Each row of Y is roughly a mix of the hidden directions of one of several groups.
Y (94 x 10):
[[  3 -13  24   2  -4  -6  15 -13  -6  13]
 [  5   1 -16 -21  22  -1  -3  10   1   9]
 [  7 -13  12 -24   9  -1  -4 -18  -5  -2]
 [ -4   1  13  -5 -28  -6   8  10  -2 -15]
 [  1  -1 -21 -10  -1   3   8  23 -11  11]
 [  2   1  20  -1   1  -4  -8 -22  -5  20]
 [-16   3 -16  15  -5   6   9  20   6  -8]
 [ -5   1  17 -18   3  -8  -1 -24  -4  10]
 [  0   0  14 -15  10   0 -17 -17  18   2]
 [ -1  11 -17  -4  20 -13  -3  16   2  12]
 [  5  -4  20 -22  -2  -4 -10 -17   8  -2]
 [-12  -8   2 -11 -10 -14   9  24  -5  -8]
 [  3   1  16  18  -8  -4  -5 -21   1  16]
 [-11   5  -7  18 -15  -2   1  25   5   2]
 [  8 -12  17  -9 -16   4   5 -20  -8  -8]
 [  8  -4  19 -19  -8  -6   0  -3  -3 -22]
 [  7  -3   9  -8  -3 -31  -4 -12  -9  -1]
 [  3   3  -8   5  31  -5  -5   5  13   6]
 [ -6   8  13 -18   3 -15  -5   4  -5 -22]
 [ -8  13 -20   3  19   4  -5  17   0   7]
 [ -5  19  13 -15   2 -14 -15  -1   5 -13]
 [  7  -7  12 -25  10  -2 -12 -16   3  -3]
 [ 10 -21  -2 -23   8  -9  -7   4  -4 -10]
 [  8   1  21  -2 -18  -4 -10 -18  11  -2]
 [  9   0  -9  23 -15   2  11   9  13  -9]
 [-11  16  -2 -15  10  -5 -13  21  -5  -1]
 [  7   4  24  13 -13   4  13 -10  -2 -10]
 [ 14  -4 -21   1   6   8   8   3   6  23]
 [  3  20  -8  14 -12  -3   2  23  -1   0]
 [ -2   2  -8 -24  16  -3 -11  14   7  -9]
 [  6 -14 -18  -4   1  -2  14  25   0  -1]
 [ -6  23   6 -18   6 -17   3   4  -9   6]
 [  4   2   2  -3   1   6  -4   8  -8 -34]
 [  0  10  18  19 -14  -9   7   5   0 -15]
 [ 19  -5  13  -6  -6  10  22   4  -9  -8]
 [-19  10  -1  14 -27   2  -4   3  -2  -1]
 [  0   8 -11  -7  -5 -15   5  29  -8  -2]
 [  6 -17  10  -9  -1   3  -2 -28   8  -4]
 [ 11  -4 -17 -11  17 -13   9  16   7   2]
 [  6   9   3  -5  11  -3  16  10  -9  26]
 [  6  11   9  17   7  12  -8 -21  -6 -12]
 [ -2  19  -6  17  -2   1  -1  18  19   7]
 [ 20 -10  12   3 -19  -5  12  -8 -10  -7]
 [  2  -9  -1  20   5   5   6 -16   2  24]
 [  0   1  13   6  -2  13  -8 -17 -10 -23]
 [  9  10 -12 -24   8  -8   0   5   9  16]
 [  5 -16  17  -6 -13   4  -2 -23  -4  -9]
 [ 17 -22  -3   2   1   6  14 -10 -12  13]
 [ 17  -3 -18   8  19   0  -1  13   7 -11]
 [ 19 -23   5 -10   5   0   8   8  -5 -13]
 [ -5  -4  -6  -4 -22   3 -10  -6  -6 -25]
 [  2 -18 -14   0  14  19  -2  15   6  -2]
 [  2  -1 -23  21   6   9  10   5  13   4]
 [ -1   7   6  17 -20 -11  13  16  -8  -6]
 [ -9   3  13  -1 -30  -1  12   6   0  -5]
 [-18  -1  23   4 -10  -6  -6  -4  -6 -18]
 [ 12   1  -6  22   7  15 -10 -14  12   0]
 [ -6   3  13   4 -20  15   2 -23  -1   1]
 [ 14   7  10 -15  15  -3 -15 -13   7  11]
 [  5  12   7 -17  21  -4 -11   9  12   6]
 [ 11  15 -11  16  21  -6   1  10   3  -8]
 [  4  12 -14  23  -2  12   5  17  -4  -3]
 [ 17  -7 -11  -9  11   7  -3 -16  12  17]
 [  0   6  14 -18   7 -10 -15 -12   5 -17]
 [  0 -11 -11  19 -13  17   6   3   2  17]
 [ -2   9 -14  -8  27   1  -9   6  12   8]
 [ -1  18   9 -16   2  -8 -16   0   6 -18]
 [ 14 -12  18   0   7  -3   0 -23   8   8]
 [  5 -20   2  -1   1 -11  -6  19   0 -21]
 [  6 -13  -5 -30   1  -4  -4   9  -7  -9]
 [ 14   2   0   3  24  -4  -3 -22   6   8]
 [-15  -5   2  -5 -23   0  -5  -3 -14 -19]
 [  0  15 -14  -7  13  -8   3  26   1   4]
 [  3  -4 -12  23  -4  15  12   3  -6  16]
 [-10   2  16 -19  -4  -8   1   1 -15 -19]
 [ -2  16  -6 -10  14   1  -4  20  20   1]
 [  4  -4   3  23 -19   2  14 -12  -3  10]
 [ -3  27   6 -15  10 -17  -4   2  -2   0]
 [ -5  -7   7   2 -30   1   5  -2   0 -18]
 [  1 -18 -11  13   6  23   2  -6   2  12]
 [  1  -2   3   2  12  -8  10 -18  -5  27]
 [  0   3 -10  -5  12   0   4  26  15 -13]
 [-12  24  -1  -7  12 -10 -15  -3  13   2]
 [ 13   0  20   8  -8   4  18   8  -2 -18]
 [ -7 -32  -1   0 -12  -1  11   9  -2   1]
 [ 13  -7  21   0 -11  -7  11   3  -6 -20]
 [  0 -19  -3  -4  -2   7  19 -19 -13   9]
 [  9  -6 -10   6  12  10  10 -17  11  19]
 [ -3 -13  -3   0   1   5 -10 -29   1  15]
 [ -1  11   9 -18   5 -17  -9  11   4 -19]
 [  8   7  -7  -5   8  -3  20  25  -7   7]
 [-14  -6  15 -22 -15  -5   0   2 -11 -11]
 [  8 -18  -3 -11   8  -3  -5 -15  18  14]
 [  6   3  -3   2  12  -8 -25  10  -2 -20]]

Here is one row of each group, with its name. Which group are the others in?
[  8  -9  19 -15 -13  -2  -1 -21  -1  -4]
(23)
[ -1  -2 -18  -9  22   6  -6  -5   4  19]
(37)
[  0 -17 -17   3  -6  -4   9  22  10   9]
(21)

[  0 -12  20   9  -8  -1   2 -25   6   8]
(23)
[-8 23 -3 18 12  9  3  8 13  6]
(37)
[  9 -13 -13  21  -2  20   9   2  -6   0]
(21)
[ 10  -3  10 -10  24  -2   7  -4   4  20]
(23)
[ 7  4 -8 10 28  2  3 -4  8 16]
(37)
[23 -9 -8  3 -8  4 24 -5 -2  4]
(23)
[  4 -20  -1  10 -16 -15   2 -10 -14   9]
(37)
[ -2  -1  -2  24  -5  13  11   5 -17 -11]
(21)
[-12   0  -5   5  26  -3 -17  11   6  -7]
(23)
